In the rows, zero is written as 128.
Named turns come first, each shown by rows before and after it. Which turns, in which order, take the first row of each pair that follows to the second? Write the first one first, as in the answered first pair.
q96:
[146  97  54 128 102 136  97 139 110] => [133  83  54 124 118 152 107 119 122]
[112 126 149 148  96 118 152 116 134] => [123 139 147 145  88 111 127 141 118]
[157 137 121 150  68 109 154 142 122] => [164 140 107 136  85 118 102 168 102]
[116 121 126 128 154 167  71 110 136] => [106 111 135 134 148 165 113  82 156]
q850:
[126 104 128 123 111 139 131 122 134] => [127 103 125 121 118 142 124 125 132]
[140 183 153 126 131 107 124 163 123] => [130 177 163 132 127 106 158 146 138]
[121 111  99 107 137 134  68 148  98] => [142 128 106 136  78 100 100 153  94]
q656:
[121 142 109 133 126 101 143 160 119] => [113 137 118 133 130 105 167 143 132]
[145 170 162 131 109  88 133 161 117] => [122 149 176 127 129 106 181 113 148]
[134 143 138 143 102 138 146 121 169] => [124 120 121 134 120 156 136 104 169]
[153 160 141 150 115  90 117 135 142] => [138 148 150 148 128 101 149 104 165]
q413:
[152 134 130 140  83 100 131 150 108] => [127 138 164 131 117 115 177 122 143]
[141 175 161 133 119 105 145 155 135] => [135 176 165 126 135 111 133 159 135]
[129 100  99 131 109 135 118 113 116] => [119  99 114 131 118 137 147 100 135]
Then:
(2 to 3 turns a pair)
[117  87 111 129 143 147 151  84 139] => [152 116  95 142 102 116  97 145  92]	q413, q413, q656
[100 144  91 104 157 155 110  96 134] => [110 130  71 118 124 147 112  91 124]	q413, q96
[116 122 166  98 206 148 124 124 149] => [147 171 179 114 156 105 108 180 122]	q850, q656
[150 166 148 136  79  79 132 159 106] => [141 178 172 130 104  84 147 158 122]	q96, q656
[133 163 187 131 130 104 171 136 145] => [109 120 157 101 191 150 127 113 149]	q850, q656
[158 132 127 150 111 108 129 157  88] => [158 136 134 153 109 107 141 155  95]	q850, q96
[113 167 173 121 183 153 162 107 144] => [114 174 172 115 192 154 138 122 136]	q96, q850
[122  84  95 132 114 136 123  97 126] => [117  88 103 134 115 136 140  90 134]	q850, q413
[120  97 107 117 172 155 114 108 142] => [142 139 121 119 161 132  81 159 119]	q656, q656, q96
[141 152 128 129 109 104 108 163 110] => [115 114 117 106 166 148 100 130 128]	q96, q96
[ 80 158 193  87 184 145 179 135 190] => [136 149 142 153  26  82 192 150 142]	q413, q413, q656
[137 162 151 126 152 118 125 151 133] => [142 152 134 124 150 123  99 156 121]	q656, q413
[125 154 154 117 180 123  92 171  99] => [118 161 175 116 186 124 118 162 116]	q656, q96
[129 142 123 166  94 118 162 115 132] => [111 150 134 124 175 151 113 133 137]	q413, q850
[ 99 154 184 113 180 141 169 114 162] => [106 144 175 136 134 125 201  96 163]	q96, q656, q96
[141 117 122 143  94 105 105 157 136] => [122  93 111 122 138 135  88 137 147]	q96, q96
[112  89  98 148 119 154 132 107 104] => [116 101 100 139 135 156  99 133  91]	q413, q413, q850
[136 127 112 130 117 123  76 135  78] => [135 150 131 127 129 119  78 149  84]	q656, q96
[106 144 137 103 188 154 101 150 117] => [104  98 103 108 175 168 101 117 116]	q96, q413, q96
[147 180 146 118 118 122  88 158 101] => [153 172 135 122 106 121  85 156  96]	q413, q96
[154 131 114 161  93 119 109 162 105] => [128  94  99 132 155 162  90 134 120]	q96, q96
[139 115 130 124 124 158  76 178 118] => [142 146 172 146  93 129 149 170 141]	q656, q413
[109  74 107 119 144 153  82 101 121] => [122  77  96 128 121 140  72 113 106]	q96, q656
[ 97  89  86  95 184 164 102  82 139] => [117 126 123 145  85 105 206  72 151]	q96, q96
[147 105  92 126 101 143  78 125 106] => [120 105 135 127 120 152 163  75 157]	q656, q413, q656
[109 105 126 126 142 129 137  96 140] => [107 122 140 117 164 131 126 112 138]	q96, q413
[134 161 149 154  89 106 171 139 133] => [120 178 170 123 154 127 144 153 141]	q96, q413, q413
[123 115 128 115 142 140 106 130 118] => [124 121 133 116 145 138 108 135 117]	q656, q96
[113  94 122  97 200 161 106 110 133] => [165 150 123 137  99  94  93 180  87]	q656, q850
[148 133 118 140 163 147  99 169 118] => [153 150 129 148 149 133 111 176 116]	q656, q413, q96
[162 181 160 104 118  91  79 182 102] => [113 135 188  99 154 128 189  82 172]	q656, q656
[127  76  85 116 115 148  87 149 128] => [116  61  90 122 110 152 128 118 147]	q96, q413
[111 158 181 122 163 120 175 152 146] => [101 110 129 100 199 159 109 142 131]	q656, q656
[137 144 144 127 149 129 109 154 118] => [137 147 156 142 126 118 154 136 129]	q850, q850
[151 130 130 123 128 115  44 176  95] => [159 139 155 161  59  79 140 148 114]	q850, q96, q850
[ 92  83 128 140 181 173 163  94 146] => [111 130 132 122 198 159  80 169 107]	q96, q413, q656
[132 134 124 134 109 104 166 128 137] => [133 126 114 135 106 109 162 125 135]	q656, q96
[163 136 115 177  31  90 146 142 100] => [117 157 186 149 119 118 220 101 168]	q656, q96, q413
[129 142 120 132 102 110 157 121 122] => [110 125 112 108 157 140 130 112 128]	q850, q850
[130 103 129 131 135 131 149  95 142] => [152 129 135 143 101 103 138 130 121]	q96, q96
[156 139 104 129 107 110  61 180 109] => [128 146 166 143 106 106 194 113 177]	q656, q656
[119 123 125 121 140 136 146 113 133] => [116 134 131 113 151 136 135 126 132]	q96, q413
[142 104  99 133 142 132 173 118 112] => [149 112  90 127 148 131 131 145  94]	q850, q656
[110 113 101  98 198 158  56 133 116] => [111 134 118  94 206 155  59 143 120]	q656, q96
[113 118 132  98 193 161 106 120 140] => [151 181 157 126 124 102 112 176 115]	q850, q656
[128 147 144 143 113 116 153 133 133] => [118 146 151 135 137 126 152 127 142]	q96, q413, q850
[129  83 138 143 126 109 162  92 168] => [123 115 168 124 167 112 151 117 175]	q96, q413
[114 171 173 115 110 133 149 152 129] => [ 93 124 153 110 123 160 167 104 145]	q656, q656, q96
[136 147 162 152  81 112 158 130 119] => [116 121 139 108 167 160  83 132 113]	q850, q850, q656
[121 146 149 114 189 135 110 137 152] => [130 161 155 118 176 124 104 154 144]	q656, q656
[108 108 140 131 131 153 173  96 139] => [105 105 139 128 143 158 165  95 138]	q850, q96
[127 125 112 137 128 137 107 157 114] => [122 144 143 146 120 125 151 150 133]	q656, q413
[116 146 145 118 173 130 102 169 137] => [113 107 133 153 109 118 178 113 153]	q413, q850, q656
[136 189 157 116 133 108 129 177 117] => [117 177 170 110 156 123 165 144 141]	q656, q96, q850
[125 125 115 158  48  90 143 123 107] => [112  83  75 129 103 130  76 116  98]	q850, q656, q656
[122 152 123 120 170 135 110 129 120] => [132 173 141 138 135 110 142 134 122]	q850, q656
[145 159 151 112 122 103 123 138 126] => [130 148 153  96 156 124 118 125 137]	q850, q850, q850
[105  63  89 125 151 156 110 105 151] => [150 147 120 148  88  93  93 190 115]	q656, q656
[105 115 111 135 180 144  90 133 140] => [132 164 138 165 116  97 118 164 131]	q850, q656
[103 103 129 121 153 134 165  97 167] => [137  96  78 132 106 120  91 140 114]	q413, q413
[114  96 102 124 144 153 118 108 126] => [141 149 123 139 105 110 113 159 106]	q656, q656
[129 103 134 126 120 143 157  85 142] => [158 138 135 140  83 112 135 131 114]	q96, q96
[121 132 170 117 143 152 134 124 149] => [137 151 171 126 120 131 121 151 134]	q96, q96, q96
[127  83  72  98 147 147  68 108 110] => [119  81 101 127 104 130 171  57 146]	q96, q96
[143 128 117 134 103 107  99 158 104] => [117  93 108 114 157 143 100 118 123]	q96, q96
[139 125 136 152  62 113 158 129 123] => [140 120 128 154  61 112 150 131 118]	q656, q96
[ 92 113 173 135  51  83 193 113 139] => [ 97  90 149 140  38  88 182 103 132]	q656, q96
[127 119 130 116 164 121 124 137 145] => [128 126 141 129 140 108 152 130 151]	q96, q96
[133 100 107 137 100 124 140 100 129] => [133 119 126 140  96 116 159 104 138]	q656, q413, q96
[132 166 180 119 148 112 153 158 138] => [140 172 173 121 137 104 137 170 127]	q413, q850, q413
[156 122 129 153  72 116 109 154 100] => [153 117 131 161  63 113 128 141 107]	q96, q850
[ 95 161 201 105 209 160 171 113 172] => [ 84 114 166 103 214 182 161  82 172]	q96, q656
[117 188 183 113 178 112 151 145 173] => [159 140  84 140  91  96  62 172 100]	q413, q96, q413
[110  88 113 128 121 143 156  82 148] => [137  96  90 143  77 121 120 115 115]	q656, q850, q850
[128 101  96 127 122 135  94 106 115] => [131 131 132 143  93 107 156 100 133]	q656, q413
[105 148 169 112 192 153 169 111 166] => [133 194 180 118 171 122 129 173 135]	q96, q96, q413
[129 120 113 117 147 131  71 153 109] => [110 106 116 110 171 149  88 125 128]	q96, q656, q96
[146 123 120 145 149 113  49 166 119] => [141  94  97 150 136 124  52 143 118]	q413, q96, q96
[157  84 102 139 126 126  71 132 114] => [165 103 112 143 114 112  70 150 106]	q96, q656
